In the data rows, 128 means zero.
Some points, each followed by its number:
[178 156 169  74  92 120 132 111 163 139  96 171 156 148 137 167] 0
[146  87 149 104 101 111  86 137 155 149 131 159 144 148 167 163] 1
[166 109 148 115  79 129 112 131 115 118 132 117 137 151 129 139] 2
[  0  40 138  62  68  77  90 107 127  87 142 106 133 106 142 114] 3
[141 155 143 121 191 206 115 186 140 146 130 117 134 117 110  96] 4
[134 204 169 111 143 112  86  73 129 100 121  95 130 105 125 107] 5
[199 121 200 147 192 152 146 146 187 161 124 125 118 119 117 142] 6
[143 157  80 180 127 111 117 115 130 170 120 110 101 133 144 119] 7
[164 114 147 178 127 114 116 108 116 108 111 144 127 163 142 149] 8
[ 93  68   0  61 111 121 110  87 124 134 164 182 207 190 159 126] 9
[176 130 176 139  97 159 207 145 121 163 118  75  94  97 139 176] 10
[160 138  85 174  30 121 123 148  89  97  95 141 109 158 171 170] 11
[157 162 106 156 130 169 109 151 130 135 106 109  91  96  95 108] 12
[132 180 109 131 125  93  77 148 154 160 183 139 140 131  90 107] 13
[ 76 104 138  48 159 173 133 148 109  88  20  35 179 132 148 160] 14
[  5   0  53  19  47  84 150 145 162 113 116  92 147 153 116 118] 15
[155 120  91 124  80 110  82  87 130 153 130 112 163 129 104 117] 16
[131 170  92 106 185 118 104 149  72  87 117 134 173 161 143 133] 17
[234 130 125 130  72 115 104 120 121 129 113 127 142 149 156 187] 18
[100  52  76  93 176  37 185 108 114  86 102 111 185 161 117 156] 19
[196 207 172 123 132 110  57 103 149 100 120  80 136 151 156 186] 20
[169 143 198 144 157 156 164 129 165 163 168 160 112 106 101  89] 21
[169  83 145 100 149  99 146 136 143 147 143 135 117 130 136 115] 22
[149  84 187 173 191 176 195 180 169 138 141 153 132 152 140 102] 23
[ 86   7  91  65 110 108 106 147 102 169 159 125  82 100  62  91] 24
[  0  70 247 255 182 144 116  58 130 115 132 183 181 178 127 118] 25
[166 191 148 156 178 102 160 132  93 130 138 114 140 128 170 164] 26
[132 141 141  75 128 123  48  96 146 128 116 134 161 151 184 120] 27
[101  86  96  55 142 149 145 145 122 149 125 137 155 139 173 115] 28
[132 214 111 232 178 157 126 143 163 181 129 146  94 146 153 163] 29
[151  74 188 151 122 100 162 134 111 141  89 121 131 102 144 115] 30
[126 128 123 112 130 155  59 142 124  68  96  77  91  95  91 101] 31
[124 132 181 154 181 102 163 199 137 140 151 136 129 103 125 106] 32
[ 71  51 112  29 139 139 136 148 132 138 163 173 137 115 144 130] 33
[105 128  86 115 143 200 102 118 114 137 103 139 105  81  80  70] 34
[120  64 104  31 121 151  96 134 111 149 172 158 153 153 192 121] 35
[173 143 124 131 103  94  62 133 156 107 159 114 132 140 123 135] 36
[154 109 150 111 112  57  61 122 135 189 139 119 115 120  86 155] 37
[118  57 176 149 223 140 117  68  87 120 112 109  66 161 125 104] 38
[149 102 170 116 218 110 102 132 171 175 159 144 158 132 128 132] 39
[ 51 253 130  79 139  85  88  84  94  99 159 144 137 105 115 104] 40
[146 176 104 186  88  51 138 164 104 117 113 136  93 123 144 148] 41
[126 111 105 160 128 108 146 206 153 168 163 164 128 132 137 103] 42
[152 114 126 117 117 152 150 128 136 134 127 124 172 143 112 133] 43
[ 13 130 177 129  76 166 196 190 108 191 171  79 114 137 107  81] 44
[133 189 124 132 137 125  76 116  82 104 111 142 156 183 163 143] 45
[ 23 168 131  56 104 153 147 171 167 109 126 146  76  95  58  42] 46
[183 127 168 149 122 119 131 125 128 155 108 139 123 131 100 139] 47
[133 198 160 134 163 110 166 194 114 149 158 161 144 141 153 148] 48
[159 154 114 191 200 114 154 138 149 170 120 148 130 130 152 189] 49
[183 196 182 137 119 119 123 101 140 158 166 162 155 148 115 139] 50
[164  97 141 154 145 168 142 141 139 102 137 145 109 137 127 113] 51
[  0 183 230  45  81 115 181 168 139 255 199 152 140 198 143 120] 52
[ 57 120 154  38  37 115 177  77  86 134 122  85  95 127 132 103] 53
[ 93 145 102 154 170 121 162 132  83 126 123  77  74 107 132 113] 54
[  0  60 202 198  69 119 133 115 129 126 123 134 157 151 132 123] 55
[135  75 134 114 134  58 176 123 141 152 157 118 152 116 125 106] 56
[159 112 136 164 133 151 110 111 101 114 145 166 164 152 136 141] 57
[147 161  92 155  57 136 129 144 126 103 119 114 141 144 148 164] 58
[ 12 206 197  87  95 151 204 105 120 116 120  90 111 135 158  97] 59
New points follow, each followed by the numbers of its three nearest points above by angle, nearest first.
[148 172 153 175 135 157 159 156 114  78 155 133 101 187 145 112] 51 48 23
[132  86 181 163 162 134 107 111  90 139  75  88  65 114 106  85] 38 30 31
[148 101  76  63  54  46 116  93 116 167 156 132 136 140 130 109] 16 9 37
[118  66 155 152 132 145 110 109  72 132  89 123 105 164  93 124] 38 25 8
[187 102 147 113  80 137 115 110  96 109  55  84 125 147 116 127] 2 18 47
[205 170 166 151 157 157 121 160 174 130 152  81 108 112 106 121] 6 21 4
[120 147  84 137  89 133 111 139 141 143 132 124  82 115 102 101] 12 7 34
[149 186  82 112  98 146  66  76  56 126  75 107 118 104 185 181] 45 11 20
[ 96 119  96 213  81 172 107 101 121  42  81  72  77  62 121 122] 31 12 54
[ 61  83 145  84  89  71  68 104 114 118 145 146 160 128 171 151] 3 1 27
[152 166 189 152 128 139 164 112 109 149 151  91  91  70 124 157] 10 26 21
[109 141 118  89 127 130  65 132 141 147 124 158 155 135 125 107] 27 13 35
[104  83 155 165 110 129  64  93  30 100  19  87  93  85  60 108] 31 38 34
[  0  34 129 227  88 128 116 135 135 131  89  95 106 107  65  50] 55 25 44
[ 97  94 183 217 138 169 178 170 168 170 146 175 159 144 146 123] 23 25 42
[139  90 172 160 169 154 120  88 129  95 118 106  67 103 140  88] 38 51 31
[  0 166 218 255 181 134  66 100  91 150 173 160 151  70 104 132] 25 55 40
[111 133  84 120  93 164 194 127 197 136 127 148 144 137 130 128] 43 15 9
[105 194 113  67 124 121  88 132 142  90 135 109 103 104 125 121] 40 5 31
[ 64 131  64 200 193 104 145 136 102 127 104 102  86 120 123  91] 54 7 29
[ 62 161 101 166 168 121 157 106 106 143 142 100 100  84  65  59] 54 34 46
[141 154  32 136 123  76  83 103 159 183 155 127 132 152 156 146] 7 16 13
[181  94 124  88 107  85  63 154 150 161 149 173 178 188 196 176] 1 27 35
[173 147 124  74 110 120 106 112 188 134 139 149 151 131 138 131] 0 27 36
[170 130 166 135 138 146 158  77  96 135 106 112 116 119  99 114] 47 38 10
[ 90  48 108  98  54 131 144 137 157 147 138 130 133 122 131 137] 15 3 24
[ 97 169 124  84 113 132 128 108 137 115 115 132 126 101  95  83] 46 40 34
[120 221 153  92 139 109 133  96 102  94 179 165 145 135 112 126] 40 50 5
[178 116 162 147 140 123  81  99 103 107 132 202 210 175 173 154] 57 8 45
[132 167  86 186 102 156 119 155 131 117  85  80  60  79  76 126] 12 31 54
[ 74  92  54  57 141  95  83  75 122 108 138 127 177 113 174  64] 9 3 28
[101  21 112  90 150  70 102 175 198 210 176 113  92 119  90 143] 24 37 22
[ 98 175 172 150 194   9 150 201 122 120 142 123 114  90 105  99] 32 48 41
[138 125 121 163 187 231 155 167 146 199 131 122 117 100  98  97] 4 23 12
[150  65  74  72 108  83 138 133 108 100 147 167 181 162 164 114] 9 35 19
[161  96 161 141 172 193 191 192 180 136 139 156 133 149 146 114] 23 51 6
[220 145 166 111 155 170 165 197 184 193 117 142 172 166 185 195] 6 0 49
[100 186 104 137 192  76 117 183  80 123  88 117  93 102 111  96] 54 17 41
[218 165 123 160 150 155 140 130 107 152 144 174 178 187 162 169] 57 50 18
[123  62 179 100 135 131 155 133 116 108 108 154 151 149 128  73] 30 23 22
[128 106 114 145 166 150 179 115  95  85 108  88 119 106 107 132] 54 38 14
[ 95 100  37 117 147  77 139 124 143 140 156 145 160 156 128  87] 9 19 15
[177 129 164 168 115 139 122 111 131 109 166 192 160 178 166 148] 57 8 50
[134 148  96  89 134 160 167 171 112 110 154 138 141 130 149 124] 28 48 17
[149 101 104 130  97 135 144 150 159 128 167 142 119 118 117  94] 42 51 24
[ 70  23 100  28 156 123 127 154 126 117 160 134 129 139 141 121] 33 28 35
[155 163 140 225 147  94 158 174 176 182 106 187 170 111 177 172] 49 29 48
[ 45  78  41  90  48 116 159 110 169 114 104 138 142 130  58  99] 15 3 24
[ 11  23 135  33 148 154 116 150 117 143 155 130 151 103 114 114] 33 3 24
[134  86 175 140 101 134 141 127 160 127 162 122 115  85 121 104] 21 30 56
[172 115 138 133 129 132 115 118  86 121 141 138 175 123 157 143] 57 18 2
[ 77 196 113  95  88  96  56 134  98 105 166 125  91 104  65  92] 40 13 46
[216 157 140 119 124 111 118  70  99 101 130 142 169 178 162 162] 18 20 45
[115 134  68 162 232 145 132 106 143  96 145 143 122 149 134 155] 49 29 17
[132 132 120 184  94 148 149 105 156 105  91 131 115  55  94 103] 12 34 31
[163 174 120 143  79 132 135  99 130 121 101 114 138 115 143 125] 58 18 11
[132 101 118 131 128  30 159 125 179 125 115 116 105 100  55 106] 56 37 19
[  0 255 212  59 185 128 152 104 164  97  42 106 156 186 168 182] 59 14 40
